In the data rows, the value 50 means zero.
Some points, one per row:
{48, 53, 56, 89, 44, 67, 71, 59, 33}
{47, 56, 55, 81, 57, 65, 43, 54, 42}
{45, 71, 44, 56, 57, 64, 45, 58, 71}
{54, 32, 59, 58, 42, 41, 70, 40, 14}
{44, 43, 65, 59, 37, 48, 62, 46, 36}
{41, 33, 53, 26, 30, 42, 50, 29, 36}
{36, 71, 43, 37, 55, 71, 40, 61, 54}
{32, 35, 64, 72, 23, 67, 30, 59, 09}
{40, 63, 46, 00, 57, 39, 22, 44, 95}
{54, 47, 60, 26, 39, 43, 36, 37, 65}
{52, 31, 71, 48, 53, 21, 75, 31, 43}
{35, 48, 66, 65, 37, 53, 42, 67, 47}
{39, 39, 61, 34, 05, 63, 30, 51, 29}
{36, 39, 49, 16, 26, 48, 36, 38, 44}
{56, 66, 39, 70, 66, 43, 66, 42, 66}
{55, 12, 67, 35, 42, 18, 55, 38, 31}
{40, 63, 39, 09, 59, 45, 01, 68, 89}
{56, 43, 58, 17, 38, 34, 38, 35, 64}
{50, 64, 50, 85, 57, 66, 66, 58, 54}
{55, 54, 51, 60, 53, 56, 61, 41, 56}
{52, 72, 34, 39, 64, 47, 41, 57, 70}
{45, 16, 52, 42, 31, 26, 41, 45, 20}
{39, 42, 43, 46, 35, 52, 22, 56, 36}
{37, 49, 53, 59, 27, 72, 40, 53, 20}
{68, 72, 45, 94, 89, 57, 69, 64, 72}
{52, 59, 45, 89, 61, 48, 78, 52, 54}
{63, 32, 66, 48, 38, 34, 68, 31, 40}
{39, 36, 57, 68, 20, 48, 58, 50, 12}
{49, 39, 43, 22, 48, 46, 53, 38, 60}
{40, 47, 56, 52, 40, 55, 31, 73, 39}
{60, 45, 47, 55, 65, 65, 65, 32, 54}
{59, 46, 53, 32, 80, 14, 47, 51, 77}
{57, 30, 55, 40, 49, 22, 64, 36, 29}
Here are 16 more points, each followed by its number:
{63, 51, 43, 72, 79, 29, 79, 38, 67} 0
{33, 29, 73, 58, 14, 56, 56, 48, 08} 1
{69, 33, 43, 21, 64, 26, 70, 41, 65} 2
{34, 70, 38, 68, 37, 70, 40, 67, 55} 3
{52, 66, 56, 79, 72, 54, 52, 62, 59} 4
{50, 44, 68, 73, 58, 41, 57, 58, 34} 5
{41, 58, 64, 86, 43, 70, 47, 71, 29} 6
{47, 78, 45, 93, 54, 78, 61, 60, 59} 7
{63, 59, 55, 64, 45, 61, 60, 43, 56} 8
{56, 41, 54, 54, 53, 41, 79, 24, 42} 9
{57, 47, 50, 44, 67, 39, 60, 36, 54} 10
{31, 41, 58, 51, 36, 63, 33, 78, 15} 11
{62, 71, 51, 72, 51, 69, 58, 42, 65} 12
{33, 40, 63, 69, 15, 95, 31, 80, 10} 13
{54, 55, 52, 93, 44, 72, 61, 58, 37} 14
{48, 36, 57, 60, 32, 53, 71, 33, 20} 15
Which two of these numbered points are nearest to each point below, ignoring the 3 directions in which the first points spread most? Their numbers follow each, nearest first.
{49, 38, 63, 82, 52, 52, 55, 49, 26} > 4 6
{38, 72, 37, 66, 28, 87, 51, 71, 40} > 15 3
{47, 45, 34, 00, 37, 53, 26, 55, 64} > 2 15
{55, 58, 37, 46, 74, 33, 51, 44, 82} > 0 3
{62, 60, 52, 29, 60, 38, 43, 31, 83} > 12 8
{31, 85, 27, 59, 41, 83, 24, 74, 74} > 3 7
{50, 49, 40, 54, 55, 46, 36, 50, 52} > 0 10
{39, 63, 37, 55, 48, 49, 44, 61, 67} > 3 0
{62, 56, 59, 68, 46, 58, 67, 40, 50} > 8 12
{74, 44, 58, 81, 81, 29, 94, 27, 42} > 10 4
{58, 43, 62, 58, 37, 49, 67, 37, 39} > 8 7
{65, 25, 46, 12, 62, 17, 71, 39, 58} > 2 13
{69, 76, 34, 87, 99, 36, 89, 46, 98} > 3 0
{39, 68, 49, 46, 47, 66, 40, 53, 68} > 7 1
{55, 60, 44, 93, 65, 53, 74, 51, 51} > 0 3
{41, 50, 52, 56, 27, 78, 26, 64, 40} > 14 13
{61, 63, 41, 78, 57, 70, 77, 64, 41} > 2 15
